In the data rows, zero lies at 4.5, halfway between 4 and 5.
Here are some numbered points:
np.array([7, 6, 5, 7, 6, 6, 7, 6, 5, 6, 6, 6, 6, 6, 6, 6, 7, 6, 5, 7, 6, 6, 5, 5]) 0
np.array([5, 5, 5, 6, 6, 6, 5, 7, 5, 5, 4, 4, 6, 5, 5, 5, 4, 5, 5, 5, 4, 4, 5, 6]) 1
np.array([6, 7, 7, 7, 7, 7, 6, 7, 7, 7, 7, 6, 7, 6, 7, 7, 5, 7, 6, 6, 6, 7, 7, 7]) 2
np.array([6, 5, 6, 7, 6, 6, 6, 7, 5, 5, 5, 5, 6, 6, 5, 5, 6, 6, 5, 5, 5, 5, 5, 6]) 3
np.array([5, 7, 5, 5, 5, 6, 7, 5, 6, 7, 7, 6, 6, 5, 7, 7, 6, 5, 6, 7, 5, 7, 7, 5]) 4
np.array([6, 6, 5, 6, 6, 5, 7, 5, 5, 6, 7, 6, 5, 5, 6, 6, 6, 5, 6, 6, 6, 7, 6, 5]) 5
np.array([7, 5, 7, 7, 7, 7, 7, 7, 6, 6, 6, 6, 7, 7, 5, 7, 7, 7, 6, 7, 7, 6, 6, 7]) 6
np.array([7, 6, 7, 7, 7, 7, 7, 7, 7, 6, 6, 6, 7, 7, 6, 7, 7, 7, 6, 7, 7, 6, 7, 7]) 7
np.array([7, 7, 6, 7, 5, 7, 7, 6, 6, 7, 6, 7, 7, 7, 7, 6, 7, 7, 7, 7, 7, 7, 5, 5]) 8
np.array([5, 7, 6, 6, 7, 7, 6, 7, 7, 7, 6, 7, 6, 6, 7, 7, 7, 7, 7, 7, 6, 6, 6, 7]) 9
np.array([5, 6, 5, 5, 5, 5, 7, 5, 5, 7, 7, 5, 5, 5, 6, 6, 5, 5, 6, 5, 5, 7, 7, 5]) 10
np.array([6, 7, 7, 7, 7, 7, 6, 7, 7, 7, 7, 6, 7, 7, 7, 7, 5, 7, 7, 6, 6, 7, 7, 7]) 11
np.array([6, 5, 5, 6, 6, 6, 6, 6, 5, 5, 5, 5, 6, 6, 5, 5, 5, 6, 5, 5, 6, 5, 5, 6]) 12
np.array([7, 6, 7, 7, 5, 6, 5, 5, 7, 6, 7, 7, 7, 7, 6, 7, 6, 7, 7, 6, 7, 7, 7, 7]) 13
New points follow, each followed by the numbers of its five nearest points above, looking only along the 2 directions in which the numbered points spread most, nearest first.
np.array([6, 4, 7, 5, 5, 4, 5, 5, 6, 5, 7, 6, 5, 7, 5, 5, 6, 5, 7, 6, 7, 7, 7, 6]) 0 5 4 10 8
np.array([5, 7, 5, 5, 4, 7, 7, 4, 6, 7, 7, 6, 5, 5, 7, 7, 6, 5, 6, 6, 5, 7, 7, 6]) 4 5 10 0 8
np.array([5, 6, 6, 5, 7, 6, 5, 6, 7, 6, 5, 6, 6, 6, 6, 6, 6, 6, 6, 6, 6, 5, 6, 6]) 0 12 3 9 5
np.array([7, 7, 5, 6, 5, 6, 7, 6, 6, 7, 7, 7, 6, 6, 7, 7, 7, 5, 6, 7, 7, 7, 6, 5]) 4 8 9 5 13
np.array([6, 7, 7, 5, 7, 6, 6, 6, 7, 7, 5, 7, 7, 7, 7, 6, 7, 7, 7, 7, 7, 6, 6, 7]) 2 11 9 13 8
np.array([5, 7, 5, 5, 5, 6, 7, 5, 6, 7, 7, 6, 5, 5, 7, 7, 6, 5, 6, 7, 5, 7, 7, 5]) 4 5 10 0 8
np.array([5, 6, 6, 5, 6, 5, 5, 6, 7, 5, 5, 6, 5, 6, 6, 5, 6, 6, 6, 6, 6, 5, 5, 6]) 0 12 3 5 1
np.array([6, 6, 5, 6, 5, 6, 7, 6, 5, 6, 6, 6, 6, 5, 6, 5, 6, 5, 5, 6, 5, 6, 5, 5]) 5 0 10 12 3
np.array([7, 5, 7, 5, 5, 5, 4, 5, 6, 5, 7, 7, 6, 7, 5, 5, 6, 6, 7, 6, 7, 7, 7, 6]) 0 8 9 2 13
np.array([7, 7, 5, 6, 5, 7, 7, 6, 5, 7, 7, 7, 7, 6, 7, 6, 7, 6, 6, 7, 7, 7, 6, 5]) 8 9 13 2 4
np.array([5, 7, 6, 7, 7, 7, 5, 7, 7, 6, 6, 6, 6, 5, 6, 6, 5, 7, 6, 5, 5, 5, 6, 7]) 0 6 3 9 12
np.array([7, 6, 7, 5, 6, 5, 5, 5, 7, 5, 6, 7, 6, 7, 6, 5, 7, 6, 7, 7, 7, 6, 6, 6]) 9 8 0 2 13
np.array([5, 7, 6, 5, 7, 7, 6, 6, 7, 7, 6, 7, 6, 6, 7, 7, 7, 7, 7, 7, 6, 6, 6, 7]) 8 9 13 2 11
np.array([6, 7, 7, 7, 7, 7, 6, 7, 7, 7, 7, 6, 7, 6, 7, 7, 5, 7, 6, 6, 6, 7, 7, 7]) 2 13 9 11 8
np.array([6, 6, 7, 6, 5, 6, 6, 5, 6, 7, 7, 5, 6, 7, 7, 7, 5, 6, 7, 5, 7, 7, 7, 6]) 8 9 13 2 0
np.array([5, 6, 6, 5, 6, 5, 5, 6, 6, 5, 5, 6, 5, 6, 6, 5, 5, 6, 6, 5, 6, 5, 5, 6]) 12 3 0 1 5
np.array([6, 6, 6, 5, 6, 5, 5, 5, 6, 5, 5, 6, 5, 7, 6, 5, 6, 5, 6, 6, 6, 5, 5, 6]) 0 12 3 5 1
np.array([5, 7, 7, 6, 7, 6, 5, 7, 7, 6, 5, 7, 6, 6, 7, 6, 6, 7, 7, 6, 6, 5, 6, 7]) 6 9 2 7 13
np.array([5, 7, 6, 6, 7, 6, 5, 7, 7, 6, 5, 7, 6, 6, 7, 6, 6, 7, 6, 6, 6, 5, 6, 7]) 0 6 9 2 7
np.array([6, 7, 7, 7, 7, 7, 6, 7, 7, 6, 6, 5, 7, 7, 7, 7, 5, 7, 6, 5, 6, 6, 7, 7]) 6 7 2 9 11
np.array([6, 7, 7, 6, 5, 7, 7, 5, 7, 7, 7, 5, 6, 7, 7, 7, 5, 6, 7, 5, 6, 7, 7, 6]) 8 9 13 2 11
np.array([6, 7, 6, 7, 7, 7, 6, 7, 7, 6, 6, 5, 7, 6, 6, 7, 5, 7, 6, 5, 6, 6, 7, 7]) 6 9 2 7 0
np.array([7, 5, 7, 7, 7, 7, 7, 7, 5, 6, 5, 6, 7, 7, 5, 6, 7, 7, 6, 7, 7, 6, 6, 7]) 6 7 2 9 11
np.array([7, 5, 6, 7, 6, 6, 7, 7, 5, 6, 6, 6, 6, 6, 6, 6, 6, 6, 5, 6, 6, 6, 5, 5]) 0 12 3 5 9
np.array([6, 6, 7, 5, 6, 5, 5, 6, 7, 5, 5, 7, 5, 7, 6, 5, 6, 6, 6, 6, 6, 5, 5, 6]) 0 3 12 6 9
np.array([7, 6, 5, 7, 6, 6, 7, 6, 5, 7, 6, 7, 6, 6, 6, 6, 7, 5, 6, 7, 6, 6, 5, 5]) 0 5 8 9 2
np.array([5, 6, 6, 5, 7, 5, 5, 6, 7, 5, 5, 6, 5, 6, 6, 5, 6, 6, 6, 6, 6, 5, 6, 6]) 0 12 3 5 9
